Here is a table of points, one per row:
[-26 -37 -19  11   2   6  36 -23  11  -6 -38  17  -3  -9 -17  -8  16  19
  -4  48  27  28  -2 -18  13 -50  27  -7 -24  -9  45 -13 -10  63 -22  50
   6 -21  16 -35 -36   8  25]
[-33  -1  35 -33  35   1  11 -36  16  21   7 -46  -9  26   7 -37  47 -10
   6  -9 -35 -32 -45  -2 -14  32   4   9   4  12 -27  22 -10  19  13  -6
 -22  -7 -49  21  -5   3  26]
[-35 -19  -4 -21  10  -7  -2  21 -19   0   9   6  -7 -11 -14   9  41 -28
 -33  21 -25  25  34   6  18  11  16 -18  -2  38 -40  -1 -17  20  -5   6
   9  21 -15   9  38  12  26]
[-44 -15  41  -8  -7 -42   1   7  16 -18  58 -34  12  18  21  14 -16   2
 -31 -17   5 -44  35  42 -41 -47   4  49  36   6   8  41   1   3 -20  37
  26   8 -13 -40 -30  40 -42]
[ 44  -7 -18  15 -23 -21 -18 -17 -10  10  -7 -47 -10 -12 -54  -6 -17  29
 -12 -19  -9 -11  -5 -25   1  26 -24  14 -18 -19  32 -22  -3 -19  -1 -26
 -12   4  39 -51  -5   3   9]
[-47  25  -9 -16 -12  13  -2  25  28   2  35 -22 -10  18  -4  20 -46 -42
 -27 -19 -19 -31  41   7 -11 -62   3 -20  64  15   5  -1   6 -33 -19 -11
   6  -1   8 -45 -52  47 -34]
[ 17  -7   2 -29  -6  21  24  50  32  -3 -25  -3   3  11  33  48  20   5
  28  -1  27 -29 -11  27  30  40  19 -12 -51  14 -59  21  -1  22  -9   8
  17 -18 -34  -2  12 -37 -18]
[ 31  32  12  23  14 -20   1 -19   6  -1  37  21  15   5   4 -19   0  23
  34  10 -17  28 -16  11  22  35  20  18  20  18   8  -8  28   4  18  -2
   4   7  25 -11 -37 -20 -14]
[-30  31 -22 -10  -3  13 -14 -58   1 -17   0  58   9  -7 -29  -9  38 -23
 -13 -41 -31 -45   7  26  22  -3   3  -2 -19 -18   6  -1  31   9 -12 -11
  16   4  -3  14  32  17  -1]
[-31 -34  41 -22  30   1  -9  -3   3  23  35 -33   1   2   6 -51  30  11
  -2  19 -24 -23 -55  -3 -19 -23   0  25  -1   1 -48  32  -9  18   0  15
   4   4 -29  51 -16  12   7]
[-18  -9  56 -60   7   3  12  18  -3  -3  -3  -5 -18  21  48  28 -33 -63
  32 -28   7 -17  49  32   3   1  26   9  41 -25   1  37 -19 -21   6   2
  -7 -13  -2 -61 -38  10 -57]
[ -6  27 -46 -14  -6 -10   2   9  15 -13  -5 -18  22  17 -19   2 -30  13
  23  10  -3   0 -21  -1  -6  19 -26 -28 -33   1 -19  10  -9 -29  -4  -2
  -5  -1  -6   0  -1  -6   3]
[  9 -32   3  -6  -6  -9  -3   8 -19 -22 -17   1  -8  -1 -19 -12 -41 -16
   4   0   7  10  -8 -16  -5   5 -10  32   4 -44  40  -6  -6  19  24 -13
 -50   3  18 -36  23 -32 -23]
[ -1  -5  26  35 -12  -2   1  22  36 -26  19   0   8  37 -18 -11  -2 -27
   6 -29   7  38  21  31  11  17   3   6  -9 -26  47  -7   1   8 -15 -35
  -1  -7  -6  25  -6  -5  30]
[-27   7  28 -21 -16  19 -26 -39  -7 -13 -36  37  -2  -1 -14  -3  21 -10
  20 -29  -2 -14  23  12  11  30  -6 -31 -33 -18  15 -14  -1 -17  15   4
   9   0  15 -31  -5  19  19]
[ -4  -6 -31  75   7   5  53  -3  25  -1  -1 -19 -56   7   2 -17  34   5
  -1  36   2 -10  50   5  -4 -36  42 -58 -22  29   0  22 -12  16  30 -28
  26 -40 -18 -22   7  39  10]
[ 64 -31  -3  16 -14   9  -9 -29 -23  19   6 -37  -8   0  26 -14   1   7
 -21   7   9   3 -10 -13  -4   1 -20  18 -13 -26  11  47  15 -13  29   6
 -16  -2  11 -21  29   0 -35]
[-14  -8 -11  -4  -8 -13  -2  42 -20  15  17  16  14 -24  -9  -2  28 -17
 -45  51 -15   1  46  -6  -1 -32   0  -7  11  38 -37   1  -9  32  -6   8
  16  20  -2  19  30  15  27]
[-25  17 -25   3 -19  22  -4 -28 -16  14 -37  16  14  52 -24  -6 -12 -56
 -30 -42  39  33 -42  29   2 -23   1 -59   8  31 -12  20  -7  -8 -21  20
 -37  11  20 -11 -17  -1 -23]
[-22   4  53  65 -34 -55 -26  27 -15  43  -1  -3 -50   8  12   3 -31 -16
   6  11   0  82 -19  -8 -58  15  10 -40  -6 -21  -5 -50  -4 -26  -7  50
   6  46  45  -2  61  16   5]
[-21   8  27   5 -55   6 -55  -3 -36  -8   3  71  -5 -24   0   0  27  21
 -23  -5   9 -37  32   6 -10  -3 -25 -21 -19  14   7  -6 -39 -41  22  17
  23  -9   3   9 -30  18   5]
[-20   1 -19 -20  41 -12  33 -14 -14  -2 -46 -45  10  19 -26  17  -7 -14
 -19 -25 -36  32  -7 -11  62 -64  29 -55 -21  -4  -8   5  39 -78 -26 -26
  -8  -7  38  46  -7 -14 -41]
[  4  13   1 -34  20  43 -40  45  28  40  20 -26 -24  -4 -22 -39   0 -20
  40  24 -65 -19 -56 -44  25 -26 -21 -29  32   9 -64   1 -33 -26  15 -28
 -24 -27  -8  42 -28  26   0]
[ 29  15  36  13 -22  17  -4 -47  17  31 -14 -13  41  16  16   2  18  11
 -22 -60  34 -40 -11  11 -24 -36   1  -9  -5  18 -25  -3   4 -12 -29 -40
  63  35  14   6  15  15  38]
[ 39   8   8 -24 -15 -15  15 -19 -62 -14 -30  29   3 -18  21 -11   5 -48
 -40  17 -12  13  10   1 -28  45 -21  14  -1  31 -10   8 -21 -25   2  10
 -12  39 -12 -24 -21 -42  47]
[ -4 -35   8   2   9   7   7  29  23  -4  -7  -7 -22  -7   3  36  -1  18
   8 -33  24   4 -20   9  -5  13  20  17  -4  -5  16 -47 -12  31  -8 -17
 -14  -3   5 -43  30  -9  -6]
[-20  -8   5  -4   8 -46  52   9 -46 -56 -35 -30  -7  -8  21  30   0  19
 -24 -10 -13  -5  37   8  20 -37  19  -5 -40  -5   9   7   4 -75  11   2
   7   8  11  70 -30 -55  -4]
[ 18 -30 -18  -5  19  10   8 -76 -24 -11   0 -29 -31  15 -11 -19   1  -5
 -45 -35   6   6   3  -7 -25  30 -20   3  10 -31  29  22  28  16  52 -29
  -6   6   6  -4  45  -9 -23]
[-12  -6 -15   9  15  56 -32   8  28  -9  21  39  -8  23  12  -6 -12 -40
  12 -11  12  33   3 -15  35 -24  -5 -22  34  -7  55   2  16  16  -2 -23
 -24 -31 -17  32  18  25   4]
[  0  22 -33  19 -13   0   8   8   9 -30   8  17  -1 -12  20   3 -52   9
 -12  20  -8 -12   5   2 -40  38 -51 -24 -15  16 -33   9 -28 -44  44  28
   6 -10 -16  37 -22 -43   6]
[ 30  48  12  17  30 -39   9 -12  -4 -10  21  -2  20  -4 -22   0  23  54
  31 -10 -13  17 -13  17  33  31  16  22   8   3  -5 -24  40  17 -21 -11
  19  18  30 -13 -25  -5   5]
[  4   0   4 -16  12  34  39   3  20   4 -27   6  24  15  59  42   8  11
  47   8  50 -17   9   1 -10   6  -2 -24 -15  11 -40  21   2  15   3  -5
  18 -12 -40   0  32 -18 -19]
[ -1  36  -1  20  30  16   4 -19  11  -2  17  14 -12  37   3 -33   9 -12
  22  24  14  46 -37  28  43   6  26 -30  58  45 -14  -6  33 -10  39 -26
   9  -5  27   1   9   4 -50]
[ 35  -6   1 -40 -27  30 -30  24 -24 -14   0 -19 -44 -70  34  24 -24  11
 -34 -51   3   1   8 -14 -29  39  -5 -10  33  40  25 -64  -6 -46  -6 -14
 -17 -10  16   1 -22   9  14]
[  7  -3 -17 -17 -17 -26   0   3  15   5 -19 -13  41  21 -13   1 -14   2
  53  17   6   5 -10 -27 -12   2 -25  -8 -21 -35 -15  15 -13  -7  -2  12
  -6  -3 -12   1  -5 -43  -9]
[ 25  -8   2   0 -19 -23  -5  -8  10  -4  12 -13  56  32   3   0 -15   9
   4  37   1 -29 -30 -17   2 -29  -9   0 -35   0 -43  60   5  -5  12  30
   2   1 -15  39  15 -15 -35]
[ -3   0   2   5 -30  15 -51  10   8 -47  27  53 -36 -17  30 -11 -12   2
 -12   5  15   7  28  12   2  10  -8  57   9 -12  35  -8   2   6 -22   5
 -20 -33 -18  62 -29   4  28]
[ 24  37   8  15  28 -19   6 -14 -12   1  -3  -5  30  11   9  -7  16  38
  50   8  -1  35 -11  14  23  21  -1  19  43  10   7 -25  26  -2   5   4
   6  13  18 -21 -25  -2  -3]
[  4   7 -21  -1 -26  19   0 -12  -7  -9 -25  12  56  13 -41 -44 -35  15
 -20  11  39   6 -61 -10   2   2  -3   6 -23  23  -6  -1 -20 -14 -44  60
  -5   9 -20 -21 -26 -39   5]
[ -9  -8   0 -42   7  -1 -18  23 -19  23  -1  -1   0 -34 -16  11  25 -17
 -36  28 -30  23  43   7  26  26   6 -12   2  29 -39  12   4  22 -21   0
  12  27 -13  -6  25  13  22]
[ 14 -15 -25   4 -20 -12 -25 -37 -17  18  38 -41  14 -22 -21 -27 -17   7
 -51 -34   0   7 -24 -19   6 -30  -9  65  10 -15  22  40  32  13   6   2
 -12  16   4  -3  18  -5 -26]
[ 62 -24 -15  14 -22   0   0  -7 -29  19   9 -31  -6  -1  25  -6 -20  11
 -14  10   2  -8  13 -30  -6  -7 -23  25   4 -27  17  48  11   0  36   0
 -21   3   8  -8  45  -8 -34]
[ 11 -39  -7   8 -19 -13  11  29 -14 -45 -12  30 -26  -5 -14  -5  -2 -11
 -25  -5  -9 -36  -6  37  13  32  41  31 -18 -27   2  31 -22  13  36 -13
 -47 -17  19 -26  43 -59 -51]
[-13 -15  -7  15 -11   0  21  35  20   3  14   1  -7 -13  -3  14 -28  39
 -21 -25  27  12  -6   1 -46 -35 -12  27   5  19  37 -78 -22  22 -15 -11
 -19   3  10  -1  11   6  27]
[  0  33 -30   5  27   3  13  -8 -27  -4  32  58  12 -25  25  17   4  36
  42  34   7  -3   2 -13  11 -23   8  26  31  22  13 -35  23  28  16  16
   2  -8  22  22 -17  -2 -20]
[-49 -13 -25 -21  12 -17 -17   3  16 -13  -9   6  13 -12 -15   8 -18  37
  29  24  16   1  19 -26  -6  29 -21 -18 -26 -26   2   3 -15  22  -8  36
   3  -3 -15   4  -8  23  -1]
[ -8  81 -10  55  36  -8  18 -24 -33  54 -20  17 -47 -13  45  43   3 -52
  31  16 -78 -46   3   6 -69 -22  99  28 -26 -43  -6  35  30  12 -55  29
  20  -1 -30 -15  28 -20   4]
[ 48 -26  12  21 -18  31 -16  80  13   8   2  -6  -5 -33  14  29  15  21
 -28 -20  -4 -35 -26  14  44  -6  41  48  -2  -3 -30  -9 -14  13 -29  -3
  -9  -8  23  -7  14 -20 -23]
[ 14 -22  -1 -35  36  32 -14 -25   2  44  13 -29 -25 -19  20  20   8  26
 -26 -53  15  17  -8  -9 -13  -3 -12  41  15  14  20 -10  30   9 -24  -7
  -6   7   2   0  35  24  -3]
[-45   8  18  -4 -20  -1 -23 -19 -11  -8 -24  50  20 -14 -10   1   9 -10
  22  -7  21 -24  30 -18 -18  -9 -34 -22  -6 -33  31 -43 -23  -2  14   3
  10  -5  21 -13   0  27  12]
[-17 -16 -14 -36  42  31  24 -19  34   7 -13 -21  15  29  39  15  15  26
  26 -20  34   6 -12   1 -36  15 -33 -15 -13  20 -17  26  13   4  -4  15
  27  18 -42  47  31   7  -2]
There is one direction along which these points spread out most. Take the direction at right angles to it along which they spread out most. Go by this last direction. Where along it does each point below lie, from 0 to 99? The average is 50, and the first point in the table lies past the average. One standard deviation of the points above along it is 16.
[ 31  14  -6  36   3  40 -26  14  44 -18  28   4  17  28  -1 -10  -9 -53
  19 -10 -12  53  -9   5  34 -15 -17 -14  37 -22  37  14  31   7 -25 -39
 -19 -24 -13  39  19   3  22] 51
[ 14  10  -2 -22   1 -24  27   2 -40  19 -31  15  45   0  -6  -7 -21 -50
 -12  30   7  36  14 -36 -36 -11 -41  20  17  -2  -1 -24 -26   9  -7  -4
 -14  51   3 -36   4 -37  55] 52
[-24 -30 -12 -41  47 -24 -11  11 -16  43   0  16   2 -22   4  11  23 -32
 -16  30 -11  16  47  -7  19  22 -16 -26  29   5 -22   4  22  10  -6   1
  12  47 -26  -5  51  30  20] 62
[-33  -3  21 -35  43   5  16  15  14   1 -23  15 -12 -11 -20  -3   6 -13
  30   9 -21  -2 -27 -37 -47   1 -15   5  22 -19 -11 -25 -43   6  21 -12
 -15 -18 -20   0 -50   0  40] 65
[ -4  50   0  38  29  -4  44   1  10 -17  36  19  15   1 -12  -3   3  15
  34  27  27  15   0  40  25   4  13  -2  27  23   3  -1  28   7  44 -14
 -21  -1  20   4   4 -23 -14] 49
[ 14  33   9  40   4 -51  20  -6  12 -20  39   4  27   1 -17  -7  20  44
  17  17  13  14  -9  27   7   0  11  24  14   8  -1 -33  14  22   2  -3
  13  29  24   3 -28  -2 -16] 49
[ 39   0  50  39 -39  -6 -29   7   9 -25  26   4  -4  13   8  -1  -7   1
 -12 -28  -5  29  13  42  24  63  -5  18  -2 -17  39   5   2 -19 -31 -15
  -2 -28 -22  50 -41   9  60] 59
[ 12  41 -81  11 -20   0   1  -3  47 -14  14 -33  12  20 -53  -1  -8   6
 -21  10 -21 -33 -10  34   5  27   2 -39 -32  33 -46  40   9 -16 -17  -5
  10  -2 -24 -22  -5  -4  -4] 42
[-63 -16  21 -34  39 -13  22  20  18 -16  -3 -13 -23  -3 -19 -37   1   2
  32   1 -36 -15 -22   0 -31  30  -4  11 -12 -17 -17 -30 -52  24  25 -18
 -25  -7 -30  18 -34  -5  44] 60
[ 24 -18  12   6   0  29 -13 -36 -39  -1 -51   9 -54 -44  -5  -4  22  14
 -20  33   1  19  -9 -14  37   3  31   0 -21  38  28   5 -10   1 -26  55
  20 -29   8  -2 -60  19   7] 60
[ 36   5   6  42 -19   2  19   5   7  46 -40 -26 -21  -1  24  -4  13   7
  25  25   2  14  10 -48 -10 -12  24 -15 -21  14  22 -20  11 -11   2 -11
  40 -41   0 -40 -46  42  37] 60
[-27   7 -12 -60  10 -12 -31   3  18   3  -5 -16  -1 -18 -16  17 -11  61
  36  10 -11  -8   7 -32  40  42 -16 -23 -31 -47  12  -1  -7  -4 -25  25
  26   8   0   9  -4  23   6] 54
[ 33 -33  14   8 -10  14  -1  56   0  15   5   4   4 -12  21  36  -4  12
 -13 -15  19 -36  -4   0  -4 -61  10  34  16   1  -5 -42  -8  22   8 -25
  -4  -8   7  15  35 -21 -22] 47
[ 10 -15 -62  32  -8   6  20 -21  -1 -15  19 -17 -19  17 -19 -24 -17   3
 -40 -10  14 -10  16  -8 -21  -9 -15 -15  15  -7  26  14   6  -4  54 -21
 -26  -2   9  -3  49   7 -20] 34
[-12 -18  45  17 -53 -11 -23  14 -12   7 -20  45  45  -2 -11   2  14 -16
  34   9  21 -45   6 -21  17 -34 -21  -4 -22 -34  -9 -19 -19   8 -11  -6
  31   1  27 -15   1  26 -21] 64
